In the rows, zero is written as 128.
Each named turn below is shown by a few rows before and after it. Which turns, in which order, take the first row of each later pair to the second? The first pair is answered.
Faz:
[215 132 228 119 141 117  99 110  87 111 147 121 108 179 136 128 124 128
 131  88 139 140 153 147 108 148 143 106 114 161 159 135 144 130 139 135
 118 153 132 158 107  91 169 129  58  96 148  83] => [212 107 190 106 118 123 105 122 131 156 148 109 141 162 134 114 144 108
 171 140 124 133 161 151 123 144 157 127 100 147 165 135 128 154 110  98
 143 140 118 134  94  95 188 145  53  79 147  52]
[ 97 131 118 103 143 130 155 131 166 125 129 105 113 129 128 131 151 133
 176 172  88 143 108 117 122  84 146 132 105 131 149 119 115 145 107 146
 130 106 119  83  93 143 114 134 125 159 123 110] => [109 159 131 119 155 130 165 132 128  82 127 127  97 146 122 133 126 161
 153 133 104 148  93 107 112  85 154 126 136 144 142 114 149 118 112 169
 118 104 129  90  99 134 100 120 124 168 116 131]
[134 134 150 133 125 115 126 143 107 107  95 133 136 209 113 135 110 130
  99  82 129 121 132 112  92 128 127 138 149 157 134 154 128 110 167 124
  97 126 116 125 147 133 135 107 115 133 130 142] => [128  92 127 112 117 116 124 154 163 159 102  99 154 195 116 131 132 103
 136 134 110 108 146 131 113 125 119 139 103 144 142 156  83 135 155 100
 119 125 103 117 139 154 154 130 112 121 137 125]
[ 83 160 142  94 141  90 122 105 149  94 116 110 113 160 132 148 192 130
 121 143 160 136  90 115 102 120  92 116 106 131 128 123 115 123 167 161
 113  82 122  83 107 132 120 120 132 152 127 103] => [ 88 146 116 105 126  97 131 108 168 112 117 110 140 152 132 138 184 128
 142 176 158 135  85 106 115 117 107 135 112 121 129 123 118 124 141 133
 130  66 113  62 101 125 129 133 132 138 120  91]
Relo:
[117 152 127 141 114 141 115 144 121 123 108  96 137 139  97 133 142 126
 103  89 150 120 110 121 104 124 135 149 141 129 111 126 111 113 150 113
 117 136  93 150 113 135  92 115 105 144 160 128] => [119 152 120 147 114 148 124 141 111 116 107 113 133 121  98 135 131 133
  92  86 148 128 113 111 111 129 146 144 155 123 116 121 119 104 143 120
 118 138  98 151 121 128  91 117 120 140 153 140]
[125 151 119 121 129 160 152 145 129 107 146 163 116  71 136 134 100 136
 154 127  84 150 134 115 148 110 175 109 161 133 155 110 146 118  87 133
 137 109 134 121 130 117 114 152 139 155 109 153] => [117 136 128 100 144 154 146 149 161 123 154 128  97  92 147 144 132 110
 171 141  69 142 135 131 129  83 154 111 130 138 160 121 116 145  84 136
 128 101 122 106 116 142 114 152 128 171 125 136]
[127  97 118 120 126  86 141 122 159 147 138 106 125 140 114  83 171 122
 174 146  69 100 132 141 100 123 108 146 116 160 146 135 116 147 102  99
 129  85 134 124 107 165 134 110  93 157 114  89] => [142 102 120 142 106  92 137 124 134 130 132 128 138 167 100  61 142 143
 170 125  97  88 129 121  93 153 113 159 146 163 128 130 136 132 116  75
 130 108 130 140 112 141 142 104  79 134 107  87]
[127 101 124 104 127 123 133 133 112 139 137 131 127 126 134 131 135 111
 127 121 126 117 134 138 129 136 110 128 126 140 130 136 119 138 135 141
 129 136 126 137 139 125 144 123 122 142 129 123] => [131 102 120 105 124 126 129 132 107 137 138 141 132 127 133 122 126 114
 123 115 134 118 131 140 129 143 114 132 132 140 130 137 127 136 137 137
 124 138 121 139 139 121 148 122 122 135 127 119]
tini:
[136 121 154 135 130 121 119 113 118 116 111 129 119 165 121 110 133 138
 107 106 156 123 125 125 111 140  99 140 120 139 120 114 139 116 149 112
 104 150 131 149 133 127 135 124 116 115 126 122] => [146 122 143 153 124 134 125 125 115 115 120 142 136 150 121 100 103 143
 127 114 141 116 123 117 130 131 130 150 147 131 127 120 152 124 125  91
 119 144 118 150 129 104 140 128 111 109 116 124]
[152 102 117 154 132 145 109 163 144 130 145 128 124 115 116 122 131 105
 144 123 132 129 126 139 149 137 126 118 132 136 108 109 128 135 108  69
 161 152 121 162  87 123 133 136  94  92 110 163] => [135 108 133 136 142 128 108 156 161 124 141 105 102 146 121 140 159 103
 147 119 130 129 124 146 120 120 108 119 111 150 103 114 113 136 121  82
 144 141 125 138  76 147 127 130  77 118 125 158]
[124 128 153 129 135 124 113 138 114 107 132 121 108 132 113 129 124 119
  88  98 143 124 130 143 118 136 124 111 108 124 145 145 106 137 163 126
 133 140 139 161 127 139 127 131 132 131 137 134] => [132 138 145 144 137 142 128 146 112 111 140 141 136 113 119 112  92 133
 121 106 126 119 133 134 132 123 159 137 142 123 151 140 127 150 120 108
 152 133 123 159 113 110 132 146 125 128 121 140]
zir:
[125  92 108  96 129 132 134 129 144 172 151 104 117 132 100 135 157 111
 138 132 122 119 159 127 143 113 125 137 100 140 130 157 100  95 126  98
 135 101 119 150 142 152 117 136 107 112 137 107] => [127 106 131  99 147 132 139 133 138 154 162 104 101 128 118 140 152 115
 140 114  98 118 163 143 143  88 132 132 115 148 139 164  97 102 121 111
 131 101 120 159 134 149 101 136 103 137 141 122]
[ 95 102 120  99 133 123 105 105 141 158 109  93 105 110 127 138 191 100
 136 160 144 156 118 123 129 123 108  93  65 139 122 131 109 132 149 165
 120 111 146 124 145 159 121 130 154 121 147 126] => [ 98  92 119  98 131 120 102 119 156 167 119  87 107 100 131 129 178  89
 153 162 124 148 124 138 141 116 109  97  67 139 127 136  92 154 136 151
 128 121 141 136 144 154 130 142 146 127 156 129]
[124 124 134 117 124  80 105  97 176 152 132 122 124 122 152 132 113 101
 157 186 144 127 115 141 159 124 178 101 121  95 108 112 107 124 144 112
 140  87  72 103  97 106  66 100 132  93 158 102] => [129 131 140 124 138  79 108 105 171 145 145 125 107 118 164 136 100 107
 169 175 127 126 117 156 159 104 190  99 129  99 116 110 101 127 134 121
 139  81  67 110  92 108  59 102 130 113 162 109]

Between the rows of a pair lie two turns.
[133 184 165 134 133 143 136 152  85  97 143 194 105 165 111 116  94 124
 126  86 120 116 123 108  92 123 128 113 108 118 116 165 138 119 152 181
 162 137 105 139 135 170  93  89 112 125 124 161] => [133 182 132 150 117 156 157 156 115 115 142 205 148 157 104 101  83 131
 153 129 117 118 119  80 106 120 165 143 130 109 122 155 157 119 107 137
 184 111  87 108 126 152  99  98 106 103  97 140]	Faz, Faz
[157 127 161 135 118  81 130 108 136  74 152 127 122 157  95 145 143 125
  96  80 162 109 103 152  98 156 107 158 147 121 100 154 117 118 158 135
 111 146 118  93  95 129 103 116 132 146 131 129] => [140  94 132 109 109  92 116 113 174 123 156  98 134 115 102 142 168  86
 128 133 139 109 123 173 126 155  97 144 105  99 120 160  72 153 150 118
 134 145 112  93 105 146 109 139 142 136 140 116]	Relo, Faz
[131 136 108  97 115 118  87 116  61  90 128 137  90 136 145 162 128 141
  80 129 125 142 108 124 170 149 130 111 150  86 158 112 135 160 160 156
 136 139 112 189 145 141  95 141  99 119 120 176] => [125 103  76  84  92 119  81 122 103 137 119 125 119 127 146 152 152 124
 103 179 134 133 116 124 187 160 127 122 122  66 156 112 119 169 146 127
 153 133  99 168 153 151 108 155 101  84 113 148]	zir, Faz
[ 86 173 108 141 130  95 137 102 118 121 114 168 170 136  98 172 133 119
 109 137 181 149  77 101 162 110 136 117 155 138  88  85 143  81 135 143
 125 139 139  93 146 168 116 127 174 125 106 112] => [ 82 159 143 116 155  79 114 106 124 128 123 138 129 144 116 189 151  94
 110 109 150 140  90 152 137  80 106  90 121 153 103 113  88 114 157 170
 115 160 143 124 136 195 116 124 164 157 133 117]	tini, Faz
[141 131 139 118 150 121 127 141  98  82 136 136 134 200  97 119 131 133
 101 113 144 106 112 123 101  98 105 138 114 160  98 145 124 101 172 144
 138 167 114 141  97 147 142 101  90 145 154 145] => [135 103 106 112 127 128 125 143 131 129 127 124 170 188  79 100 152 115
 119 167 152  99 115 111 127 116 110 153  84 147  93 146 112 105 164 105
 156 156 100 119  96 147 161 114  96 106 143 112]	zir, Faz
[113 146 132 120 162 145 160 107 136 121 128 157 138 113 120 143 114 135
 164 149  95 129 118 104 162  76 133 128 147 116 141 126 119 139  95 157
 146  72 131 104  87 102  92 137 138 180 128 102] => [128 124 153 116 147 127 136 113 143 122 121 146 152 174 110 126 111 138
 176 137 111 102 123 108 143  79 118 158 136 121 121 141 113 145 116 110
 136  89 110 108  61  87 115 125 103 163 142  68]	Relo, Relo
[147 162 134 138 159 134 164 122  89  98 126 141 126 122 139 142 109 130
  77  95 156 137 105 102 144 175 146 152 116 128 129 112 158 112 144 149
 132 170 141 132 143 101 152 114 138 115 112 133] => [140 130 122 123 144 133 143 125 111 132 124 116 135 117 140 129 115 104
  87 113 159 122 125 126 149 188 118 139  76 115 129 125 118 130 161 136
 139 187 141 150 148 125 163 124 139  92 133 122]	zir, Faz
[143 144 151 128 125 122  97 141 114 111 134 135 145 152 127 102 148 133
 113 110 150 139 122 141 104 126 125 124 152 136 137 140 129 103 145 142
 113 132 126 171 125 149 135 135  83 128 136 131] => [151 129 129 134 108 131 103 142 130 135 129 136 171 132 121  94 143 130
 131 136 144 138 124 137 130 136 132 135 153 124 141 136 127 107 127 108
 132 131 116 168 128 139 140 149  85 103 128 121]	Faz, Relo
[115 153 169 127 158 110 129 110 130  84 131 122  77 159 119 160 143  98
  95  82 118 110 122 155  98 112 109 142 108 142 134 138 111 131 167 172
  92 148 155 144 117 149 109 128 114 154 140 142] => [108 113 101 123 106 121 142 112 187 146 109 121 147 141  90 135 167  95
 122 177 151 113 118 117 130 154 127 181  82 112 119 120 124 129 134 107
 117 118 140  90 122 140 141 143 117  91 111  93]	zir, Faz
[131 106 117 118  98 140 104 117 121 150 122 124 135  83 115 148 122 134
 130 145 124 110 151 123 168 139 127 121 159 101 155 130 120 123 119 128
 151 148 136 158 140 134 119 144 168 134 117 156] => [123  99 126 106 113 135 106 124 148 156 125 101 132  96 130 150 132 126
 160 161 103 107 150 136 147 109 127 127 142 111 166 133 104 148 104 126
 148 128 128 144 113 145 127 141 155 156 125 145]	Relo, tini
[126 132 115 161 134 157 164 119 153 142 130 138 189 119  97 110 147 137
 172 168 180 155 102 100 175 132 111 102 126 124 142 123 150  92  94 148
 128 135 163 107 142 131 131 139 154  84 121 119] => [113 136 148 141 159 139 150 110 136 119 130 115 134 143 114 135 167 127
 143 126 169 154 100 133 143 114  72  65  99 137 148 132 119  98 133 198
  96 142 177 129 143 159 120 128 153 120 144 133]	Faz, Relo
[135 168 158 128 131 122 121 143 138  94 144 144 143 155 115 151 106 142
 132 121 135 155 119 126  98 132 157 100 155 142 108 118 153 150 122 125
 138 123 106 126 122 127 103 112 128  96 142 162] => [120 165 152 116 151 118 122 144 147 107 145 134 132 136 127 164 128 127
 143 130 123 162 116 134  94 116 154  92 136 140 118 122 141 162 113 142
 125 111 112 116 123 152  90 118 139 113 146 158]	Relo, Relo
[ 96 118 138  90 119 128  98 136 161 131 132  80 132 146 126 115 159 124
 176 135 106 115 125 164 135  92 139 150  95  97 127 123  94 147 124 112
 145 127 103 134 106 141 156 128 112 126 139 105] => [101 137 166  95 130 121  86 128 128  90 134  93  95 166 123 122 151 129
 136  92 116 113 115 169 115  90 124 122 104 108 122 123  97 130 152 149
 125 144 122 158 121 145 140 108 119 148 148 126]	Faz, Faz
[122 101 143 126 156 148 121 139 130 172 132 112 120 106 142 163 126 108
 171 148  87 118 111 130 118 124 154 140 138 147 140 121 125 146 112 136
 163 109 114 181 113 120 144 160 147 126 128 173] => [115 124 151 133 161 144 128 137 121 152 133 124 110 115 139 174 126 122
 162 135  90 125  99 120 114 118 154 139 146 153 137 117 137 137 108 146
 155  99 119 168 108 117 141 163 145 137 126 175]	Faz, Relo
